128 stands for zero in the data rows.
Here are some points, each followed by its number:
[108 114 144 124 120 137 118 122 150 122 129 128 120 119 151 136 140 122
 133 112 170 122 106 104] 0
[127 104  69 129 148 142 147  92 118 106 107 150 218 127  66 133 138 189
 153 176 102 133 138 176] 1
[196 235 168 118 106  88 112 159 105  82 113 162 168 141 251 140  84 151
  96  45 171 111  65  45] 2
[133 104 104 175 102 158 147 103 116 174 156 160 154 100 126 129 137 185
 149  83 166 115  98 155] 3
[125 155 134 130 142 110  93 138 127 130 158 149 120 149 172 144 104 137
 105 106 168 112 103  89] 4
[153 152 123 114 137 105 132 123 112  92 111 132 150 173  67 109 112 141
 115 204 105 119 110 124] 5
[104 135 118 116 122 117  93 103 113 127 154 131  88 135 144 109 119  93
  96 118 155 144 157 141] 6
[130 129 153 111 126 139 133 118 130 140 136  83  82 155 105 111 155  94
 132 149 133 136 155 153] 7
[123 120  78 124 143 125 146 116 126 100 122 154 148 149  72 146 154 114
 159 182  97 128 148 162] 8
[110 124 140 136 135 151 113 134 131 148 110 109 125 111 131 129 147 144
 106 129 135 122 121 131] 9
[129 142 111 108 118 130 137 120 134 123 129 130 126 135 127 144 131 110
 139 123 133 142 136 142] 10
[158  99 115 142 139 119 190  86 124 163 148 173 148 142 106 115 147 151
 127 133 182  90 106 140] 11
[131 106 140 132 125 159 118 154 156 132 128 121 152 120 136  87 106 164
 144  92 141  99 143  94] 12
[162  91 115 175 157 155 189  99 152 149 136 151 125 148 111  58 138 127
 161 115 129  81 161  93] 13
[129  93 150 119 125  98 119 168 122 105 167 124 109 102 107  93  92 107
 110 119 168 142  69 104] 14
[134 118 105 161 119 134 155  78 137 104 152 170 133 138 130 118 138  95
 146 137 182 114 156 127] 15
[121 160 162 124 137 136 104 153 141 108 100 118  89 128 169 134 121  95
 122 120  97 133 134 114] 16
[125 118 165 187 124 182 114  90 183 162 123 170 159 119 134 100 123 148
 128 105 104 100 103 106] 17
[103 100 125 168 127 144 107 149 115 154 159 156 138 104 111 117 122 140
 103 114 112 112 108 119] 18
[121 136 155  95 105 115 118 134 113 136 112  83  77 152 123 128 151 122
  99 153 144 118 155 138] 19
[144 104 139 153 121 147 168 116 130 122 151 137 137 135 102 120 124 147
 158 121 123 100  82 124] 20
[128 131 126 126 135 126 127 131 113 142 128 139 128 134 132 129 127 137
 123 122 124 118 139 136] 21
[ 91  95  77 176 161 115 138 151 163 188 147 202 215  81 107 143 103 149
 167 118  67 150 113 101] 22
[126 120 134 119 140  71  86 130 128  83  91 114 111 103 138 131  75 121
 127 123  75 123 138 137] 23
[157 126 159 137 124 115 154 129 147 144 142 141 143 158 111 123 121 153
 147  87 139 105  94 124] 24
[147 140 146 120 168 147 132 140 144 127  98 104 149 124 123 123 132 142
 133 127 120 123 122 111] 25
[113 131 109 116 151 124  50 157 115 107 171 149  96 143 165  82 127 139
 107 130 167 137 159  82] 26
[114 211 114  75 146 160 116 155 124 101 106 153 201 103 183 162 105 136
 161 199  33 234  83 137] 27
[108 108 109 116 130  92 145 108 111 114 169 122 150 147 120 139 113 139
 137 127 144 147 114 157] 28
[130 134 111 130 110 141 112 161 113 148 155 126 131 138 110 105 116 133
 143 131  86 153 159 132] 29
[110 126 115 137 135 127 127 113 115 142 123 144 137 115 141 143 132 126
 124 134 132 138 123 137] 30
[133 155 132 115 123 146 135 141 150 128 123 111 162 144 123 129 129 131
 160 152  82 168 102 143] 31
[115 114 116 113 138 105 119 110  99 102 118 116 132 126 136 144 128 126
 131 160 136 147 129 157] 32
[129 129 142 125 127 129 127 128 138 120 122 123 127 135 122 124 129 127
 134 128 122 133 133 126] 33
[108 138 100 124 100 128 126 141 126 176 149 162 132 109 150 122 139 156
 121 122 129 122 114 130] 34
[138 139 112 122 122 122 136 122 127 136 133 126 133 126 139 140 141 118
 129 136 130 140 125 132] 35
[117 110 128 119 122 120 128 119 107 134 154 142 125 108 107 123 133 124
  99 139 157 126 153 154] 36
[134 140 117 128 135 131 132 131 135 139 139 132 141 135 127 133 125 124
 143 129 140 123 123 114] 37
[132 161 102 103 129 134 124 126 135 119 118 113 141 137 133 138 150 105
 147 154 163 167 165 117] 38
[134 106  62  93 124 124 186  70 120  72 134 139 178 161  27 143  94 149
 173 183  63 122 109 209] 39
[138 130 132 121 151 130  93 154 132 109 106 114 123 136 128 111 100 147
 129 135 106 133 154 106] 40
[105 115  78 151 130 144 116 108 111 179 165 143 112 143 108 115 164 120
 151 113 143  99 145 122] 41
[118  99 107 111 144 127 161 115 129 151 139 127 171 151  86 113 155 138
 117 179 113  73 146 134] 42
[130 103 110 150 142 127 140 108 119 126 118 139 164 122 116 127 138 140
 145 143 143 124  97 114] 43
[123 153 133 108 128 117 118 144 120 124 126 106 109 140 132 129 125 110
 130 142 128 135 137 120] 44
Which point above is nearest to each new point by angle? Its number follows each.
[122 124 135 139 136 125 125 125 135 125 130 124 140 120 119 133 133 129
 132 134 115 128 125 124] 22
[139  95  51 148 143 140 164 121 119 110 125 153 247 137  84 146 141 167
 177 184 111 118 135 175] 1
[132 123 127 140 130 139 132 126 129 136 129 137 130 117 132 132 126 132
 127 119 122 122 122 121] 17
[106 120  76 130 112 112 121 117 104 127 180 135 144 148  99 129 118  99
 125 164 116 143 154 150] 8
[127 115 120 131 131 126 123 124  99 148 135 113 118 111 144 123 132 154
 126  93 162 117 132 125] 3
[151 138 126 109 111 111 150 112 117 131 115 124 119 151  95 131 129 143
 129 149 117 118 109 130] 5
[188 113 148 141 117 150 124 112 150 142 148  79  78 171  68 124 141 102
 115 142 134 155 181 144] 7
[135 143 101  82 133 101 138 103 125 107 128 111 149 148 131 126 134 107
 148 176 104 132 149 136] 8
[122 131 116 140 122 147 124 121 130 163 147 149 121 131 134 134 157 110
 129 126 131 104 117 122] 41
[132  94 118 134 135 130 138 133 147 109 104 145 177 114 149 106 120 147
 154 125 127 117 146 118] 12
[145 117 115 135 132 124 144 116 133 111 150 147 137 110 131 146 139 111
 148 118 164 122 154 124] 15
[ 97 113  82 151 127 132 146 138 149 161 131 175 173 111 134 121 142 140
 131 135  95 121 106 118] 22
[176  82 136 144 126 111 170 115 172 132  89 132 135  91 131 125 140 123
 139 121 126  86 147 121] 13
[117 132 116 123 152 118 125 158 110 137 160 131 111 152 131 109  93 125
 137 109 148 138 145  98] 26
[123 121 110 146 129 147 128 132 135 136 128 136 138 125 133 135 130 128
 129 125 116 129 138 135] 22
[135 134 137 125 114 135 131 130 122 138 139 107 116 142 114 128 144 115
 130 129 126 134 150 144] 7
[165 132 149 145  88 130 131 118 105 161 124 129  88 121 115 130 104 144
 125  98 132 121 137 156] 3
[143 143 125 106 142 136 109 152 135 117 107 112 150 120 172 135 133 139
 123 143 110 178 135 121] 27
[120 127  72 161 106 117 132 137 129 168 170 179 175  82 146 114 119 134
 130 119  79 128 124 141] 22
[119 192 161  98 109 125  89 129 138 118  97 102  67 127 124 145 159 108
  97 142 139 129 144 137] 19
